128 stands for zero in the data rows.
Here is a table of points, one per row:
[114 133  96 156 125 144  88  66 102 156 125 110 136  95 138 131 122 111 116
 134  98 143 117 135 123   0 120 124 166 113 131 161 104  99 187 141 101 135
 128 160 147 137 141 156  99 102 100 225  84 134 107 117 153 123 126]
[114 170 184 141 149 142 123 112 115 228  96 107 124 127  82 159 142 147 154
 146  92 138 149 133 138 156 113 124 124  99 103  65  94 143 118 160 131 171
 143  74  96 122 138 129 135 152 139 144 109 178 161 114 118 144 112]
[150 129 144 143 145  50 133 201  96  97 118 105  86 187 124 115 129 133 181
 119 106  97  70 144 166 138 148  96 101 121 151 156  97  87  69 122 120 103
  88 106 101 151 121  84 168 125 172 255 146 117  64 105 118 144 146]
[116 119  65 121 149 124 140 107 128 117 115 127 105  96 119 115 139  75  95
 162 121 138  96 121 163 191  97 140 131  84 133 147 106 166  97 173 103 163
  54 179 176 109 130 156 147 138 147 108 114 149 119  88 158 192 112]
[ 90 142 129 114 143 145 100 156 189 106 149 127 103 139 146 112 144 121 203
 145 109 125 110 147  54 113 145 138 100 103 173 147  86 168 121 114 117 181
  77 118  98 121 159 189 113 174 122 152 152 126 141 199 132 116 147]
[155 144 105 163 123 159 194 149 165 208  92 103 122 164 115  89 140 136  99
 134 150  48  75 129 141 149 118  94  92 110  78 145 150  72 179 121 155 103
 156 113  95 111 178 128 129 123  93 133 115  52 183 133 152 150 165]
[125 121 141 130 156 170 100 160 126 101 161  96 130 128 140 137 190 151  60
 118 199 120 124 176  97 136 135 128 220 108 193 128 148 103 127 129 154 168
 175  93 155 172 148 137 110 112 128 125 157 120 144 117 120 154 109]
[140 113 194 139  92 137 112  89 198 116 123 104 148  75 137 133 120 178  98
  96 101 149 127  47 125 128  56 189 197 125 103 115 178 167   5  61 184  94
 153 149 161 109 107 155  93 113  90 162  98 116 165 158 156 129 123]
[105 105 135 153 111 114 152 101 122 116  86  95 208  88  99 117 144 133 132
 136  74 136 204 147 102 155 101 125  64 128 220 140  94 120 152 128 162 148
 131  95 140 139 113 101 115  89 132 125 100 135 116 121 141 127 152]
[163 130 103 167  68 135 120 110  87 164  83 217 135 193 108 112 109  84 130
  74 149 101 108 141 106 109 127 157 143 151 190  99 145 117  92 148 132 162
 160 150 111 150 197 141 113 142 127 117 167 159 131 113 134 146 139]
[146 159 113 142 124 146 166 158 114  64 117 102 109 113 127 167  79 117 137
  97 129 119 112  79 178 116 141 109 179 172 161 147 117 143 136 118 137 190
 135 125 116 155  97 111 182 174 145  99 113 140 173 137 112 165 135]
[195 161 190 125 159  89 115 107 132 104 164 110 124 142  78 134 110 128 134
 209 154 117 145  99 117  88 127 197 132  74 183 132 163 126 136 135  89 144
 163 155 151 115 130 109 151 135 146 106 185 169 177 128 189  68 117]
[131  85 105 127 151 145 101 122  86  99 137 166  95  81 158 116  90 213 106
 121 141 111 165  96 110 104 127 163 135 121 100 114 103 104 155 105 170 127
 129 113 122  88 142 156 133 159 123 106 147 180 108 112 209 144 137]
[ 63 127 138 111 134 160 140 149 128 118 132 165 112  57  86 171 152  49  84
 107 144  73 142 104 104 107 120 158 135 139 113  71 173 111 175 149 129  74
 140 128 149 109 113 154  64 169 140 155 166 100 109 130 123 156 119]
[ 87 111 113  75 180 102  90 148 107 157 116 174 136 169 111 152 109 155 120
 140 123 126 140 111  24  90 147 158 140 200 165 122 163 113 117 141 122 114
  99 144 141  95 142 144 217  68 117 126  93 124 149 111 120 179 110]
[148 102 177 132 174  87 118 178 135 142 150  91 128 114 115  59 127 106 134
 102 101 152 102 171 159 128 229 125 124 132 102  69 101 160 130 102 113 146
 106 163 137 141 145 117 183  96  83  93 140 174 104 107 106 130 171]
[109 155 124  88 130 137  91 108 116 116 156 128  85  74 160 117  93 106 120
  88  72 115 156 144 135 171 121 113 136 161 126 131 182  79 124 130  91 143
 108 120  70 112 135 133  79  80 119  87 123 133 116 146 156 126 151]
[136 143 157 165 127  54 128 102 159 117 122 159 155 145 161 143 146 136 123
 112 181  50 159 102 167 150  90 146 152 104  75 151 119 155 148 157 168 173
 127 139 123 194  43 108 156 123 131 110 125 126 138 171 116 119 119]
[153 117 123 116  98 143 163 162  82 140 137 123 168 122 162 136 141 121 178
  85 110 135  84  88 107 134  67 165 135  42  98 143 148 145 173 163 160 127
 124 100 121 141 131  57  81  65 147  95 160  90 173 145 112 105 131]
[129 149 130 131 115 136 113 144 129 145 110  96 127 152  85  57 157 130 191
  97 138 137 167 146 124 122 159  97 142 103 116 163 139 110 133 117 165 115
 158 207 135  88 106  83 116 141 192 112 128 118 129 165 145 160 163]
[124  77 145  98 108 101 138 148 154 109 136 135 113  84 149  89 115  97 130
 155 119 158 168 172 144 107   0  69 142 148 109 130 151 164 122 112 118 160
 131 152  97  98 105 141 162 172 120 123 121 111  88  37  82 126 115]
[154 139 124  96  97 159 175 128  96  67 111 153 168  98 117 123 132 120 113
 124 145 150 163 151 151 138 153 135 127  77 124 119 119  94 129 133 127  65
  98 156  74  85 113 169 163 120 124 136  59 137 121 191  44  78  57]
[135 150  79 156 133 119 115 219 150 115 103 153  42 145 154 152 129 107 148
 128 125 163 157 158 151  72 172 112  79 138 139 129  88 159  76 124 116  84
 176 108 136 119 122 146 105  69 108  80 157  99 136 121 115 143  82]
[110 102 110 160 152 109  49 128  84  98 134 169 202 149 166 150 104  64  90
 164 168 207 100 116 117 151 125 110 138 174 128 135 141 116 151  97 118 107
 131  80 126  68 187 154 104 151 101 138 149 108 209 146 178 169 142]
[112 169 120 162 112 134 137  83 125 101 156 165  85 119  82 145 100 160 156
 116 104 117 121 214 129 165 114 101 111 131 119 113 101 141 119 140  80 105
 154 123 211  91 126 124 208 128 136 119 128  85 123 164  95  68 129]
[160 125  62 116  71 159 118 103 141 123 144  80 155 163 127 160 114 145 155
 163 124 123 141 155 177  98 133 114  89 116  67 109 190 134  97 157 197 167
 134 103 156 126  88 143 170 116 122 129 176 145  85 176  48  93 144]
[ 79 100 106 121  94 119  91 140 118 147 129 124 103  88 146 151 115 147 144
 154 117 142 137 157 145 121 109 107 112 111 162 132 152 113 100 122  91  30
  89 145 146 248 104 145 143 171 115 104  84 158 143 109 120 145 165]
[133 160 160 119 167 151 165  94 115 140 158 127 161 116  72 162  88 188 122
  75 167 159 145 140 174 114 115 129 101 112 127 132 132 203 114 155 123 127
 121 118  73 158 112 129 109 123  81 129 195  78  99 151 111 147 103]
[201  27 134  77 141 141 153 111 130 149 109 121 110 164  91 241 160 132 142
 116  95 132 132 145 108 172 140 119 131 138 110 221 115 106 144  39  91 135
 122 147 116 119 105 129 126 148 125 109 118 109  70 127 108 123 137]
[ 61 131 129 130 164 120 155 139 117 137 129 149 197 131 172 132  87 159 164
 187 110 106 120 154 147 119 157 149 138 160 117 122  82  77  89  77  95 115
 100 160 130 123 180 137  99 138 223 103 135 130  95  85  92 126 162]
[142 147 131  33 103 124 140 156 144  98 117  92 109 175 108 156 122 140 137
  98 151 166 188  86 162 135 125 119 101 114  67 116 140 166 112 154 103 160
 158 132 156 187 244 106 137 129 138 158 100 111  98 147 155  84 114]
[118 164 128 151 161 149 113 134 145 139  91 125 149 145 136 120 135 111 116
 102 118  93  79  92 112 145 117  96 145  87 139 162 168 163 178 112 123  63
 175  82 154 114 159 105 124 140 108 104 156 174  67 123  94 117 102]
[161 198  89 130 133  96 132 154 127 173 126 121 130 144 183 123 123 111 131
 155 167 149 106 159 110 132 137 172 114 126 137  53 125 114 141  65 131 157
 114  98 159 150  77  73 119 166 103 117  76  87  92 129 157 174 100]
[179 132  81 147 120 130  84 127 198 119 141  78 140 156 119 118  80 126 125
 118 141 156 131  95 115 179 107 160 138 192 104 103 106  86 173 206 104  75
 172 108  61 118  92 161  70 149 133 121  84  74 107 102  74 171 142]
[ 95 101 148  90  75  95  50  66 144 132 105 151 131  74 118 126 157 128 119
 147 140 104 109 101 152 111 199 116 178 131 146 147  88 131 127 154 143 121
 105 123  88 102 121 103 137 155 119  81 118 109 140  78 155  77 122]
[ 77 148 145 149 170 134 120 144 113 136 138 127 122 154  59  85 172 123  94
 101 137 152  73 112 114 113 103 145  82 173 107 160  75  73  97 122 151 148
 102 127 153 137 127  86  99 130 114  94 129 153 157 108 149  27 140]
[116  73 150 147  85 130 119 114 136 173 205 128 104 137 134  81 144 121 111
 150 123 116 135 112 141 131 108 124 126 193 156 127  97 103 183 116 159  99
 107 115 155 118 177 116 103 113 151 136 147 161 139 213 135 157  50]
[ 93 130 134  88 145 141 214  77  92 145 146 122 109 154 247 109 158  83  97
 150 110 128 117 121  94 121 168 144 112 142 146 144  86 139  81 155  95 106
 170 137 136 103 118 108 149 135  98 140 159 149 144 120 134 130 159]
[157  95 197 191 141 169 186 133 139 129 128 144 137 138 172 114 126 174 150
 124 142 150 139 100 130 132 191  51 110 110 123 117 196 125 103 202 106 173
  95 122 164 156  94 157 140 129 137 113 105 117 117 119 147 112 108]
[147 143 107 127 112 114 158  84 142  90 143 155 130 110 115 152 206 153 120
 162  88 131  88 112 115 156 120  49  89 117 115  79 112 146 172  87 157 127
 133 196  78 128 132 112  87  80 161 154 100 177 138 104 128 110 176]
[123 118 104 121 111 136 149 136 121 116 108 126 116 146 127  84  99 129  91
 138 164 118 146 137 120 159 165 180 135 170  95 149 174 204 165 103 116 141
 108  86 136 141  50 159 112 105 137 175 130 139 173  82 154  96 117]
Along one direction, these points spread out more than along any other. Take the direction at right angles to it along which they spread out most. Then take the direction at right angles to both along which they spread out most. Go by this last direction. How many in every 100 of the points above lie lower along it than each point below? Answers are rounded to whole numbers. More than half of the points above lie lower than the first one.
[124  77 145  98 108 101 138 148 154 109 136 135 113  84 149  89 115  97 130
 155 119 158 168 172 144 107   0  69 142 148 109 130 151 164 122 112 118 160
 131 152  97  98 105 141 162 172 120 123 121 111  88  37  82 126 115] 98
[133 160 160 119 167 151 165  94 115 140 158 127 161 116  72 162  88 188 122
  75 167 159 145 140 174 114 115 129 101 112 127 132 132 203 114 155 123 127
 121 118  73 158 112 129 109 123  81 129 195  78  99 151 111 147 103] 49
[146 159 113 142 124 146 166 158 114  64 117 102 109 113 127 167  79 117 137
  97 129 119 112  79 178 116 141 109 179 172 161 147 117 143 136 118 137 190
 135 125 116 155  97 111 182 174 145  99 113 140 173 137 112 165 135] 54
[ 77 148 145 149 170 134 120 144 113 136 138 127 122 154  59  85 172 123  94
 101 137 152  73 112 114 113 103 145  82 173 107 160  75  73  97 122 151 148
 102 127 153 137 127  86  99 130 114  94 129 153 157 108 149  27 140] 10
[ 79 100 106 121  94 119  91 140 118 147 129 124 103  88 146 151 115 147 144
 154 117 142 137 157 145 121 109 107 112 111 162 132 152 113 100 122  91  30
  89 145 146 248 104 145 143 171 115 104  84 158 143 109 120 145 165] 95
[110 102 110 160 152 109  49 128  84  98 134 169 202 149 166 150 104  64  90
 164 168 207 100 116 117 151 125 110 138 174 128 135 141 116 151  97 118 107
 131  80 126  68 187 154 104 151 101 138 149 108 209 146 178 169 142] 29
[ 61 131 129 130 164 120 155 139 117 137 129 149 197 131 172 132  87 159 164
 187 110 106 120 154 147 119 157 149 138 160 117 122  82  77  89  77  95 115
 100 160 130 123 180 137  99 138 223 103 135 130  95  85  92 126 162] 73
[123 118 104 121 111 136 149 136 121 116 108 126 116 146 127  84  99 129  91
 138 164 118 146 137 120 159 165 180 135 170  95 149 174 204 165 103 116 141
 108  86 136 141  50 159 112 105 137 175 130 139 173  82 154  96 117] 56
[114 133  96 156 125 144  88  66 102 156 125 110 136  95 138 131 122 111 116
 134  98 143 117 135 123   0 120 124 166 113 131 161 104  99 187 141 101 135
 128 160 147 137 141 156  99 102 100 225  84 134 107 117 153 123 126] 76
[109 155 124  88 130 137  91 108 116 116 156 128  85  74 160 117  93 106 120
  88  72 115 156 144 135 171 121 113 136 161 126 131 182  79 124 130  91 143
 108 120  70 112 135 133  79  80 119  87 123 133 116 146 156 126 151] 83
[ 87 111 113  75 180 102  90 148 107 157 116 174 136 169 111 152 109 155 120
 140 123 126 140 111  24  90 147 158 140 200 165 122 163 113 117 141 122 114
  99 144 141  95 142 144 217  68 117 126  93 124 149 111 120 179 110] 66
[105 105 135 153 111 114 152 101 122 116  86  95 208  88  99 117 144 133 132
 136  74 136 204 147 102 155 101 125  64 128 220 140  94 120 152 128 162 148
 131  95 140 139 113 101 115  89 132 125 100 135 116 121 141 127 152] 68
[140 113 194 139  92 137 112  89 198 116 123 104 148  75 137 133 120 178  98
  96 101 149 127  47 125 128  56 189 197 125 103 115 178 167   5  61 184  94
 153 149 161 109 107 155  93 113  90 162  98 116 165 158 156 129 123] 93
